In the rows, 128 means zero.
One turn moves every row onto another: examples first, then more rows asked:
G: [111 133 128 142 109 125 183 106 126 133 131 125 131 136 117 111 136 120
  85  90 130 131 119 117  97 143 136 128 145 110 169 139 138 137 141 154
 153 133 140 104 153 144 121 154 143 113 110]
K: [117 137 125 123 143 131 178 150 129 130 127 121 145 165 108 141 110 134
  76  85 120 102 113 106 119 151 133 132 145 130 162 136 161 146 157 138
 132 156 129 130 105 152 110 114 145 125 124]
X: [102 141 134 119 121 160 182 133 121 132 109  95 137 164 148 116 133 108
  87  86  98 118 112 115 115 122 142 128 130 140 158 107 148 118 150 150
 137 136 150 133 108 122 131 113 140 146 152]
H: [136 168 119 129 131 152 163 147 123 130 129 126 153 142 117 144 129 137
  98  74  95 126 121 121 101 129 143 117 127 119 190 144 149 113 118 142
 121 153 149 105 133 122 135 130 148 147 117]
P: [150 100 119  90 131 152 117 123 124 124 138 103 139 161 143 115 129 150
  89  83 145 106 109 129 130 122 123 120 141 136 147 126 149 137 125 161
 109 136  97 114 125 116 145 104 127 127 134]
D: [151 121 126 136 134 157 137 145 132 146 131 108 139 159 143 121 127 154
  98  91 142 117  97 139 125 142 114 115 102 139 165 101 146 137 134  94
 120 137 131 113 124 178  92 117 138 142 135]
B: [156 101 132 112 120 140 162 108 143 131 138 138 106 164 150 115 131 151
  90  98 136 138 143 139 128 106  91 109 105 130 170 128 143 156 115 151
 120 132 152  82 142 145 128 115 132 126 116]
C: [152 126 118 104 122 161 135 105 132 130 147 100 132 155 130 128 132 133
  96  90 142 140  94 119 116 189 120 120 124 139 144 142 140 139 119 130
  77 148 151 117 147 114 131 129 129 125 124]
T: [128 119 123 125 134 156 202 141 124 143 131  82 137 131 138 115 123 127
 108  82  95 124 103 127 115 100 154 126 129 120 186 138 144 138 126 139
 157 142 164 117 145 128 117 132 135 135 122]
F: [147 119 139 126 110 151 206 109 128 146 128  97 136 142 131 116 130 110
  89 100  93 124 112 132 121 153 120 120 123 124 185 145 148 135 125 147
 155 133 119 116  97 156  98 125 136 146 123]
L: [115 119 139 137 136 165 179 127 110 115 117  96 166 149  99 132 129 125
 112  84 122 128 108 137 107 144 131 118 125  97 162 106 159 111 130 161
 130 147 127 128 135 134 115 109 137 142 104]
V: [139  88 133 103 108 118 162 101 141 148 147 106 102 148 135 102 112 145
  88 106 127 130 103 118 135 117 117 129  92 135 152 130 128 115  93 131
 120 133 135 132 133 129 134 127 145 118 124]
J: [146 132 131 117 118 139 155 104 119 122 169 105 123 140 130 107 134 136
  93 100 133 127 105 140 129 132  95 120  90 148 121 121 131 149 147 131
 116 143 164 116 120 135 100 115 158  97 142]
Y: [148 132 151 117 125 188 130 120 144 131 124 103 131 148 141 115 130 155
  94  96 136 136  98 130 129 113 106 110 129 118 152 131 151 163 119 157
 131 124 154 153 120 153 115 116 146 110 162]
M: [111 156 115  91 126 144 181 121 130 129 147 123 136 140 142 105 125 123
  78  78 102 117 117 139  85 143 118 125 119 145 175 121 153 124 143 142
 150 143 151 104 110 127 125 134 130 137 101]
E: [130 113 115 115 146 151 127 123 149 135 136  96 120 154 131 136 128 159
  95  76 139 138  99 128 157 120 126  89 115 129 171 114 151 123 122 163
  88 152 134 116 128 135  97 128 143 111 135]
A: [156 102 115 130  96 167 156 122 101 156 135  94 120 152 148 131 138 153
  99 110 126 150 115 139  92 134  94 100 138 104 143 123 153 135 118 142
 115 115 139 113 115 137 115 138 121 132 125]
Q: [141 128 132 128 129 142 156  99 165 158 132 130 129 137 127 107 124 130
  75 100 131 107  88 154 145 154 138 121 128 144 166 138 144 136 131 122
 112 124 148 120 149 154 137 120 147  92 146]
N: [130 119 124 109 117 155 171 109 114 141 139 120 128 125 119 136 122 155
  82 102 133 114  96 145 134 133 119 120 141  83 126 111 151 143 134 143
 104 143 141 118 136  97 147 105 138  99 122]
R: [169 100 141 113 120 151 156 113 125 129 123 124 142 152 148 120 127 160
  83  85 141 131  78 130 120 133 116  94 110  97 162 142 122 165 109 112
 131 140 156 129 141 119 129 118 126 135 109]

N moves to A
Y moves to J
And these:
H moves to T
B moves to E
G moves to L

One turn moves every row onto another: examples first, then more rows asked:
ker: [142 135 135 122 132 129 134 143 127 130 137 114  96 130 123 126 144 122
 110 137 109 117 133 139 119 128 127 132 115 125 132  88  90 116 154 128
 126 129 131 132 102 121  97 140 122 133 127 118 112 120 163 109 137]
nas: [135 145 142 119 141 141 134 142 120 125 130 117  92 127 124 129 131 132
  98 138 111 106 128 134 123 139 127 137 112 131 131  89  96 115 155 126
 116 124 130 121 106 134  99 138 123 135 121 119 108 124 159 118 133]
moti: [104 129 121 133 124 139 131 137 139 138 129 132 164 122 127 113 127 148
 146 137 134 165 124 111 143 140 141 126 151 155 120 152 139 118 128 114
 138 120 134 152 125 158 127 105 126 138 124 151 142 142 103 126  98]
Tav: [146 140 139 127 134 131 136 142 126 130 140 114  95 131 125 124 144 122
 111 134 110 110 132 138 118 126 126 132 116 128 130  90  86 118 151 130
 126 127 131 129 105 121 102 142 122 135 130 116 112 118 166 112 139]
magef: [145 144 141 126 135 131 141 140 124 127 139 119  96 133 126 125 141 120
 110 130 109 107 132 137 117 129 124 139 111 129 131  89  89 118 151 127
 123 123 132 127 111 122 104 138 124 138 131 118 111 120 167 117 138]
Vese: [141 136 143 117 135 130 138 140 123 123 133 119  99 130 126 130 138 125
 108 135 108 115 132 140 120 135 123 136 107 126 135  83  93 115 153 122
 120 123 128 126 109 128  96 135 125 133 124 117 109 122 163 108 131]
Fiv: [121 114 123 117 104 117 124 127 118 119 123 148 156 135 122 129 106 124
 144 122 118 138 148 125 137 137 121 120 141 125 127 159 153 147 122 111
 137 105 138 121 164 134 137 108 142 125 106 150 144 119  94 139 134]
vovok: [115 130 136 121 145 120 120 118 115 124 113 139 139 144 142 131 126 112
 132 115 135 118 102 115 128 113 107 126 114 115 140 140 160 129  87 112
 118 115 104 123 147 126 167 115 134 118 137 116 134 135 109 131 120]
gilo: [135 140 133 119 139 140 126 144 121 130 131 109  88 125 120 128 135 131
 103 141 112 112 128 134 124 133 132 131 118 127 131  92  94 114 157 130
 120 128 130 124  98 130  97 142 122 131 123 119 109 121 158 119 135]
lif: [136 141 138 116 141 141 131 142 119 127 129 114  93 126 121 132 131 134
 102 141 112 112 128 134 125 137 130 134 114 127 131  89  95 113 156 126
 116 128 131 121 102 134  96 139 123 132 121 119 107 123 158 116 133]
voni: [113 115 118 122 137 117  99 125 123 140 114 125 132 137 134 126 141 114
 141 124 135 138 102 116 133  99 120 112 131 108 139 146 152 127  91 124
 125 131 105 132 124 117 161 125 130 108 139 116 139 129 105 125 125]
Tam: [120 136 131 130 143 120 116 120 118 131 120 134 134 147 141 125 134 107
 137 115 137 115 102 112 128 104 110 122 124 116 135 148 154 130  86 120
 124 119 106 125 143 118 174 122 132 120 143 116 140 130 111 136 126]
Botu: [112 143 122 145 124 140 133 139 141 144 138 129 158 129 130 105 132 143
 147 132 139 150 122 105 140 130 138 127 156 161 115 160 130 120 124 123
 145 118 138 152 128 147 142 110 123 145 133 151 148 138 111 138 108]
Damut: [110 144 133 138 128 141 144 134 137 131 134 140 166 131 132 111 120 145
 141 130 137 146 123 108 138 144 132 135 142 163 118 153 139 120 125 113
 137 109 137 148 140 159 139 100 126 149 127 151 142 143 108 136 100]
pak: [139 145 135 122 139 141 127 143 122 132 134 109  87 128 122 125 136 129
 101 140 114 107 129 133 123 132 131 133 120 130 127  95  89 115 154 132
 121 129 131 123 101 128 101 143 121 135 126 120 110 119 160 121 138]
ros: [106 109 124 113 138 120 102 124 120 134 107 130 137 135 135 132 133 115
 137 125 132 142 103 118 135 109 118 113 121 106 144 138 160 126  91 115
 119 128 103 129 127 124 153 119 133 106 131 116 135 133 103 119 117]
mar: [125 124 124 124 104 117 128 128 120 119 129 147 152 140 124 125 108 121
 143 119 120 130 149 123 135 133 121 125 143 128 124 163 149 149 119 114
 140 102 139 120 168 130 147 110 140 130 111 149 146 118  98 146 139]
sigu: [125 118 112 127 100 115 116 133 125 130 131 137 147 136 117 120 119 121
 148 122 122 137 147 122 137 124 127 114 155 126 122 170 142 149 118 124
 147 111 140 126 156 123 145 118 138 126 111 148 150 113  97 145 143]
Kap: [109 117 133 115 142 120 113 118 115 125 108 139 142 139 139 134 126 115
 134 122 132 133 104 119 131 115 112 121 114 111 142 136 163 126  90 111
 115 122 101 125 138 129 157 115 134 110 132 116 132 135 103 122 115]
Noz: [143 142 144 122 136 131 142 139 122 124 138 121  99 133 127 128 137 121
 108 133 108 108 133 138 117 133 120 138 107 129 134  86  91 117 152 124
 121 121 130 127 113 127 100 137 124 136 127 117 109 121 165 113 132]
Zosi: [139 150 142 122 142 142 135 141 120 126 132 116  91 129 124 128 130 130
 100 136 114 100 129 134 122 135 127 136 114 131 129  91  93 115 153 128
 117 123 131 120 108 132 102 140 122 139 124 119 109 122 161 123 136]
Melu: [127 124 119 128 101 117 122 131 123 125 131 142 148 139 122 121 115 119
 146 120 122 129 148 122 135 127 122 121 149 128 121 168 144 150 116 120
 146 106 141 123 163 126 149 115 139 131 114 150 151 115 100 148 144]
roka: [108 133 119 137 121 140 128 140 140 146 132 129 159 124 127 106 133 146
 149 135 137 161 123 110 141 134 143 124 157 157 117 157 132 119 127 121
 143 123 135 154 122 150 133 109 123 142 128 151 146 139 107 130 105]
Fatat: [119 107 116 114 100 115 117 130 121 122 122 142 152 131 118 127 110 124
 145 125 118 146 148 126 141 133 127 116 145 122 128 160 150 147 123 113
 138 110 137 125 157 132 134 113 141 123 104 150 144 118  92 135 135]
gos: [140 133 138 118 134 130 134 141 125 128 134 115  99 127 125 129 140 124
 110 136 108 119 133 141 120 131 128 133 112 125 135  84  91 115 154 125
 121 127 128 129 103 127  94 137 123 131 124 117 108 121 161 107 134]
Vun: [122 110 111 120  99 116 113 133 124 129 126 137 148 131 116 123 116 122
 148 126 120 146 147 125 140 126 129 114 152 122 125 166 145 147 122 120
 144 114 138 126 152 126 138 116 140 121 108 149 149 114  93 139 140]
lig: [104 133 129 131 127 140 139 134 135 133 127 139 167 125 130 114 121 147
 143 135 134 157 124 111 141 146 137 131 142 159 121 150 143 119 126 110
 134 113 135 148 134 161 130 100 128 142 125 151 140 144 104 128  96]
Rolo: [114 149 128 145 127 140 142 136 139 137 139 135 161 132 133 107 127 143
 146 128 139 142 123 106 137 136 135 133 149 165 114 159 133 122 121 120
 143 112 139 150 135 151 145 106 125 152 132 152 145 140 111 141 105]
bufur: [141 149 138 124 140 142 132 142 121 131 134 114  89 130 123 126 133 129
 102 136 115 102 129 133 122 132 129 134 117 133 127  94  91 117 152 132
 121 126 132 121 105 129 105 143 123 137 125 119 111 121 163 125 138]
nov: [118 127 121 131 138 120 104 127 123 138 118 128 130 143 138 121 143 108
 140 117 139 124 102 113 131  97 115 116 131 114 134 150 149 129  85 126
 130 127 107 131 130 113 171 126 129 115 144 116 142 127 111 134 130]

lif moves to nas
voni moves to ros
Noz moves to magef
And these:
mar moves to Melu
moti moves to lig

One turn moves every row onto another: examples first, then more rows asked:
ful: [120 137 134 114 115 103 143 103 143 115 114 144 106 145 139 139 144 126
 147 131 123 107 120 147 133 107 117 128 125 150 136 116 108 146 125 126
 150 129 138  95 144 140]
zub: [130 160 104 118 118 140 124 137 105 118  97 154  99 114 123  98 125 127
 134 126 148 109 132  98 114 100 123 150 153 124 129 115 120 120 136 141
 114 135 108 116 135 142]
Gevug: [133 102 130 133 125 148 123 159 120 112 114 110 122 121 149 125 126 121
 105 132 148 135 118 137 121 138  92 111 116 122 146 136 138 111 107 146
 132 133 106 135 138 137]
kupu: [111 143 120 125 145  98 114 107 131  94 123 123 127 128 113 109  99 121
 109 124 133 134 107 145  88 103  96 124 139 105 144 123 134 108 122 135
 125 127 126 123 100 116]
bibe: [148 118 110 149 156 127 143 119 140 130 132 165 132 134 123 117 126  88
 143 115 117 142 109 142 128 145 119 149 119 123 139 123 140 134 141 135
 141 143 122 122 127 133]
Sebil: [125 190 125 129 144 123 117 159 122 128 124 131 153 129 104  97 134 127
 133 138 119 120 125 118 114 122 113 133 152 124 128 128 131 116 130 117
 132 119 144 123 166 137]
zud: [125 115 127 125 136  98 135 125 128 121 147 152 113 103 109 125 103 137
 137 125 124 123 127 123 149 133 127 119 138 123 117 145 150  93 138 149
  94 156 123 112 129 136]
kom: [114 113 113 138 118 131 134 131 142 147 121 144 115 145 107 135 102 137
 130 108 142 155 118 113 113 123 122 113 131 117 142 119  91 119 155 120
 114 147 115 114 152 138]
Tisel: [121 102 112 127 135 123 133 151 132  89 149 125 154 131 116 132 136 128
 136 136 127 140 132  84 107 106 122 109 134 126 119 128 123 116 131 120
 151 153 140 121 104 115]
doma: [ 94 125 138 125 138 137 109 147 121 129 139 132 145 125 102 117 111 141
 132 124 118 106 102 149 106 119 112 132 114 122 119 101 155 127 130 121
 123 128 140 115 142  94]
tekof: [123  88 139 127 114 119 119 152 125 125 128 130 114 123 136 119 117 131
 133 151 125 126 138 123 127 118 125 126 111 111 133 125 133 179 132 145
 137 111 134 111 123 145]
Biv: [127 128 124 116 174  85 135 106 120 133 101 143 149 119 120 115  99 131
 114 141 136 118 154 112 126 111 116 132 136 120 137 147 139 131 120 105
 143 125 112 107 130 144]
pelob: [149 136 128 104 135 122 136 158 105 130 135 139 137 136 152 135 135 139
 114 100 144 106 123 103 123 124 133 134 132 126 117 109 114  95 136 130
 149 141 124 110 134 108]
sufu: [104 137 113 122 135 126 106 145 122 111 121 161 140 132 148 127 176 138
 140 149 129 135 120 113 139 113 129 106 141 156 129 144 120 132 133 122
 126 125 140 106 116 143]
vafi: [105 124 123 134 159 119  98 139 162 127 109 130 123 145 138 101 113 136
 120 155 139 103 128 133 137 111 111 119 133 132 150 146 115 112  99 119
 139 131 131 143 141 156]

ful moves to Biv
kupu moves to pelob
And these:
zud moves to kom
vafi moves to Sebil
doma moves to Tisel

